The rows of X fall into 3 groups, and each row is roughly a mix of its group's hidden directions.
X, 98 rows:
[[ 22 -15   6   6  22  44 -26 -51 -20  -3]
 [-26  18 -33  -6  30 -57  19   4   2  17]
 [ -7 -14  13 -39  16 -10 -44 -18  31 -36]
 [-14 -17  20 -15  24  21  62  19 -10 -21]
 [ 49   0  39  20  -6 -40 -24  -3  17   8]
 [ 64   8 -18  10  14  -3 -19  -8  -2 -40]
 [-48  -6  11  27 -41   5  22   0   8 -38]
 [ -5  71  -2  31 -15  14  13   7   8  11]
 [ -3  19 -24  -2  23   4  68 -14 -10 -23]
 [ -4  49  43  -8 -27   0   0 -31 -28  -6]
 [  0 -40 -48   9 -25 -38   7  -7 -22  16]
 [-14  29  21 -26  35   9 -24 -26 -43  20]
 [  0  25  -1 -26  61   9 -19 -10  33 -18]
 [-25   4  58  -5  -1  31  11  41   0  15]
 [-35  33  18 -12  -7  20   7   5  59 -12]
 [-23  43   6 -13  36 -10  48  24   7   1]
 [-20 -22  28  14  -8 -21  44  20 -20 -42]
 [-59   3  25   2 -15  18  41  13  20   6]
 [ 17   7   6  11  28   0   7 -30   3 -68]
 [-49 -35  32  11 -37  -3  27   5  -7   0]
 [ 12  51  21 -10  32  35 -21 -12 -23 -19]
 [ 37 -14  11 -38  -4   8  17  20  37  41]
 [ -7 -56  14  -6  19 -47 -25 -14   2  -5]
 [  4   4  31  24  54  11  18 -31  -4 -32]
 [ -2  16  33  -6 -22 -28  21  25  48  31]
 [ 32 -22  32   1  -6  49  -9 -23 -15  33]
 [ 16 -24  41   5   4  15  58  23  -6  14]
 [-15 -42  21   9  42 -19   1 -12 -16 -44]
 [-19  -2 -33 -36 -27  27 -46 -17 -16 -11]
 [-19  23  46   8   6  -3   2   0  56 -26]
 [ 26   3  42  -6 -27  12  30   5  33  40]
 [ 25  -3 -35  -4   5  11 -27 -11 -63   9]
 [-38  41  30  -6 -17  26 -28 -13  21 -23]
 [-10 -11 -18 -19  28  20  51  21 -40  12]
 [ 20 -49 -15   3 -12 -52 -28 -10  11  -6]
 [  3 -50 -14 -51  25  19  -4  -1 -22   8]
 [ 18  24  13  -9  -4  24   9  11  10 -70]
 [ 10  35  19 -13  18   9  62  10  14  23]
 [ -2  -3 -29  30  29  -4 -13  14 -39  49]
 [-12  27  15 -42 -34   2  35 -22 -34  -3]
 [ 17   1 -36  10   2 -18  29 -59 -15 -18]
 [-13 -54 -19 -23  15 -10 -17  33  35  -6]
 [-32 -35 -39  17   7 -15  16 -33 -30 -19]
 [ 31 -10   7 -16  25 -39 -44 -10   7  36]
 [-21  -3  12 -27 -24 -40  -1 -55 -16  13]
 [ 25 -46   0 -22  19   3  10   7 -44  35]
 [  7  -4  -5 -27  27  18 -39  29  17 -49]
 [ -3  19  31 -15  43  47 -17  32   1   6]
 [-35  15  24   8 -27 -15  16  13  55  22]
 [-31  59   4   7  -6  15 -39 -18   4 -16]
 [ 21  -9  12 -13 -21   5  10  47 -20  54]
 [-30 -23  14  -1  -3 -27   6  29 -11  60]
 [-11   1  22  23  36  11 -37  52 -15   8]
 [  4  17  -4  29  17   8   3 -26 -18  66]
 [  6  -7  28  10 -44  35  13  -2  25 -45]
 [ -5  -9 -32  18  40 -54  14   3  15  22]
 [ -8 -23  -2  41  13  -3   3  23   7  62]
 [ 39 -25  13   6 -41  30 -40 -16   5  -6]
 [ -7 -26 -32   0  33  11  -7  41 -13  45]
 [ -3   0 -11 -14 -72 -12   8   6  14  31]
 [  2  29  28  46  35  16  -3  14 -38   1]
 [-43  21  17  -2  33 -43 -11   2  29  20]
 [-28  -8 -15  15  33  -4  32 -56  -6 -17]
 [ -5 -39 -43 -41  22  26  14   5 -21  -3]
 [  6 -30 -46  10   2 -20  -3  38 -12 -43]
 [ -8   0   4  40  31 -35 -20 -17 -47 -13]
 [-15  39  29  26  15 -14  30  12  46   6]
 [-23  36   9 -16  17  20   5   3  60 -20]
 [-31  33  13  -7  14  35 -11  -8 -51  20]
 [-26   1  46 -17  -2   3  13   9  60   4]
 [  0   8   6 -16 -42 -17 -55  23  17 -27]
 [ 55  -1  -7 -14  -2  14 -10  12 -24  52]
 [-12  28  18  -6   4   6 -18 -17 -29  65]
 [-15   9  13   6 -25  13 -22  16  21 -66]
 [-14  16   6 -34 -12   5 -50  41 -20  21]
 [  1  16  29 -16  16  -7   1  38  -1  62]
 [-38 -19 -14  -7   5  -5  26   6  55 -32]
 [ 32  45 -17  -9  22  21  -9  -8   8 -49]
 [ 12 -23 -12  14 -36  23  -4 -29   2 -57]
 [  9   7  31   9  46  28  21 -15  17 -43]
 [-57  -9  -7 -35 -11  14 -42 -17   0  -1]
 [-37  13   8   8  -3 -42  17 -12  52 -16]
 [-51  15  24  -2  -7  12  26   9  49 -12]
 [ 20  15 -15 -10  72   5  -3  -5 -27   7]
 [ -3  35  44  -3   3   5  14  -8  57 -12]
 [  0  -5 -33   6   1  -2 -53 -13 -13 -51]
 [  1  -1  16  -6 -22  38  42  47 -26  -1]
 [  8  -2  -8  29  14  -4  -2  42 -23 -59]
 [ 19 -35  32   8 -48  40 -13   9  -7   5]
 [  3 -67  -5 -22 -29   7  -8  -3 -30  -8]
 [ 32  -7 -62   1 -14 -10  21 -15 -23 -22]
 [-13 -20 -26 -13 -31  -5   8  61 -14  23]
 [  2   0 -34  44  -8 -26  -4   8 -41  36]
 [ 38  10  36 -10   8  38  16 -10   0  46]
 [ 28 -17 -28   0 -47  11 -27  26 -19 -32]
 [  6 -11 -22 -16   2  53  26   8 -47 -12]
 [ 14  27  27   2 -15   2   2 -24  12 -66]
 [ 20  48  20  16  33  34 -26 -10  -8 -22]]

Here is one row from each group, named. Which group is each of the other rows in?
[ 35  24   9 -20  27   5 -10  20 -10  57] | (86)
[  2  -8  12  51   0 -15  21  30 -17 -48] | (74)
[ 58  -8  -3 -41 -12  22 -18   5  28  -5] | (92)

[-20  62  20  15 -17  29   0   1  21 -22] | (92)
[-42 -35  27 -36   4  31  14   3 -21  18] | (92)
[-23  15 -28   4   9 -54 -18 -13  31 -29] | (86)
[-35  -2 -21 -33   1   0 -58 -23   9 -11] | (92)
[-17 -25 -33  18 -51 -27  25  12  19  11] | (92)
[ 10  22  31  -3  38   4 -28 -40  30  24] | (86)
[  2  18  35  -3 -31  19  42  36  28 -11] | (86)
[-28   2  -8  -2  43  29  15   9 -54 -14] | (86)
[-29 -38  24   5 -38   4 -19  43 -14  12] | (86)
